Rows are one point carried round by a steady rotation, each followed by how many steps it has turned.
The counts run from 0 to 149.
[101 164 166 158 139 142 109 149 139 143 105 141  71 128 150 134  93 155
 137 135 107 173  92 138 172 169 135 163 109 113 142 149 115 144  99  75
  99 148 155 146 118 137 147] -> 108
[113 116 139 166 124 149 121 125 157 142 127 136  56 158 128 147 144 161
 112 109 126 147 122  91 194 144  83 116  78 101 145 119 106 124 107 109
 135 127 164 148 153 172 149] -> 35
[139 105  96 141 122 139  93 174 111 116 136 172  90 149 138 102 133 141
 116 172 115 136  87 112 157 145 124 136  96 151 167 123 141 115 136 108
  99  86 120 194 146 163 152] -> 95
[119 147 143 158 120 139  91 159 150 146 121 157  98 129 144 134  97 152
 134 164 104 176  60 137 146 168 141 166 102 122 148 135 118 144 123  68
  90 123 141 145 136 120 140] -> 105
[165 115 100 130 121 147 116 149 154 108 140 134  84 166 108 100 157 157
  89 144 138 132 114  88 167 129  82 109 125 133 145  91 138  87 129 101
 134 123 134 198 153 152 118] -> 147
[152 183 146 116 119 138 141 155 182 112  84  98 109 125 129  88 135 161
 114 135 105 172 111 131 147 163 121 121 151  92 116  76 125 122 137  97
 105 148 136 164 150 119  94] -> 129
[124 109 126 119 123 144 113 118 160 122 116 132  86 138 141 110 175 158
  96 138 122 141 116  90 189 124  95  90  92 101 155  90 146 103 135 146
 121  97 133 176 149 174 108] -> 142
[152 176 150 111 113 133 134 148 189 120  85 101 111 121 134  94 132 165
 105 137  96 174 104 135 142 159 116 123 141  83 117  74 127 125 140  99
 107 141 141 151 153 124  90] -> 130
[134 105 126 162 129 134 133 140 152 128 136 128  50 170 119 129 131 155
 107 130 137 140 124  96 200 136  81 121  81 109 144 121 115 111 111 112
 139 132 165 145 144 179 159] -> 37
[159 145 108 112 100 139 116 149 125 114 109 143  83 123 113 126 129 152
 105 116  74 153 141 141 156 188 113 109  68  94 137 107 134 159 127 111
 125 108 146 167 157 164 148] -> 84
[118 117 146 106 146  95 134 131 124 116  61 127  78 138 114 118 106 153
 146 102 118 138 135 137 220 152 140 134 125  74 105 126 143 123 124 122
 138 131 128 170  99 165 114] -> 63
[105 120 155 116 148  91 130 121 131 130  59 134  82 131 121 133 108 152
 148  99 109 141 127 134 221 153 143 138 122  68 106 129 140 125 124 120
 137 125 124 160  96 159 112] -> 62
[103 117 157 114 136  90 122 120 141 133  61 138  90 133 123 138 100 152
 148 108 107 149 121 137 214 154 147 140 113  62 104 128 142 129 129 121
 134 119 127 146 101 150 111] -> 61
[148 144 130 114 143 155 129 149 132 111 101 120  92 132 129  64 157 161
  98 124 134 138 127  90 180 135 102  98 152 119 146  86 144 101 128 136
 107 133 129 194 144 158  83] -> 18
[141 102 120  92 135  89 116 149 123 108  66 144 115 137 117  97 121 143
 135 128 106 133 116 125 198 148 147 123 131  89 115 103 162 112 156 142
 117  89  96 186 115 158  92] -> 68
[126 140 120 169 123 157  90 177 117 117 133 166  91 150 131 116 132 151
 125 150 127 144  85 112 150 159 136 153 128 171 152 138 127 115 116  61
 106 119 127 210 136 130 148] -> 99
[125 153 152 124 161 119 146 171 126 109  78 109  81 140 137  61 112 146
 137 155 136 149 105 129 190 124 136 148 159 117 144 118 141 102 125 127
  92 150 124 177 109 160 115] -> 119
[107 174 173 114 137 138 109 117 167 140  73 114  99  98 151 113 119 167
 127 128  94 178  96 144 172 155 131 135 128  76 133 107 141 138 116  99
  96 138 143 147 117 131  89] -> 6
[145 133 141 131 124  93 131 144 168 127  88 125  84 156 101 139  77 152
 140 123 109 158 101 144 181 166 135 159 124  69  89 125 119 127 125  67
 143 150 142 134 113 130 127] -> 56
[124 113 123 134 135 153 114 125 148 116 121 130  81 148 133 112 181 156
  93 126 135 132 119  83 191 126  91  94 111 123 151  99 141  95 125 123
 129 107 128 201 140 169 109] -> 144
[128 146 153 117 139 119 119 163 166 116  78 121 123 128 147  74 126 151
 127 158 125 160  74 119 168 130 145 143 167 115 136  93 138  97 154 121
  84 114 108 177 126 134  79] -> 123
[133 187 158 124 128 139 134 159 167 115  79 106 112 122 134  89 141 162
 123 120 117 161 106 120 153 159 131 131 173 109 116  85 123 110 130  91
 103 148 128 183 136 119  78] -> 127
[134 141 141 111 150 157 124 138 134 115  91 113  90 122 133  71 155 160
 106 121 130 136 130  89 190 127 104  97 146 118 153  86 145 104 127 140
 106 125 128 193 138 160  85] -> 17
[136 125 127 104 124 120 114 154 120 107  67 148 119 135 110 104 144 154
 129 102 116 123 127 114 183 166 153 116 157 113 112 103 146 112 147 114
 130 100  95 216 123 137  90] -> 71
[163 145 112 101  93 135 105 155 146 121  87 156 132 120 113 120 135 156
 118 113  79 151 115 128 141 191 141 112 121  99 109  84 137 139 153  99
 122  87 111 186 158 114 100] -> 77
[131 121 134 104 144  89 141 139 122 111  65 125  81 142 109 102 107 146
 140 109 109 134 145 137 220 148 138 132 126  75 106 122 149 121 129 129
 135 136 124 170 102 167 118] -> 64
[148 162 119 118  99 152 118 150 122 120 101 143  86 118 111 135 141 156
 111  96  80 152 151 139 155 204 116 111  89 100 123 103 125 159 120  94
 133 118 141 183 155 144 137] -> 82
[111 175 169 115 150 141 130 119 148 131  77 102  83 100 141 102 116 163
 121 119  98 171 121 137 187 151 122 123 126  78 133 109 140 140 108 111
 102 156 151 156 119 145  93] -> 8
[117 134 148 104 153 143 117 122 138 128  82 126  96 114 144  76 149 158
 110 129 119 147 117  97 196 130 109  97 128 100 155  90 155 110 131 155
  96 110 127 179 131 164  79] -> 15
[115 130 150 153 118 108 111 142 167 136  95 146  98 158 108 154  95 158
 145 112 128 152  88 121 175 167 144 167 144  99  91 127 111 115 125  48
 140 138 132 156 115 110 117] -> 53
[ 99 161 161 163 131 143  96 151 140 144 109 146  83 122 148 137  96 155
 140 139 107 175  79 134 160 168 138 168 107 116 146 146 111 142 104  70
  95 134 153 147 121 129 144] -> 107
[110  86 131 170 135 116 107 145 147 130 124 155  76 180 124 132 135 149
 129 138 158 129  81  83 202 123 117 146 123 131 139 132 122  82 129 103
 131 110 121 179 122 159 136] -> 43
[126 170 161 104 148 141 139 122 143 122  81  97  79 100 136  91 114 160
 115 126  99 170 132 136 192 146 109 121 120  77 137 107 146 141 109 119
 102 157 156 152 119 157  97] -> 9
[119 171 169 116 137 129 109 122 171 137  82 120 109  96 150 114 106 160
 125 146  90 182  84 147 165 158 133 139 127  80 130 102 141 139 126  93
  90 137 141 139 125 122  87] -> 5
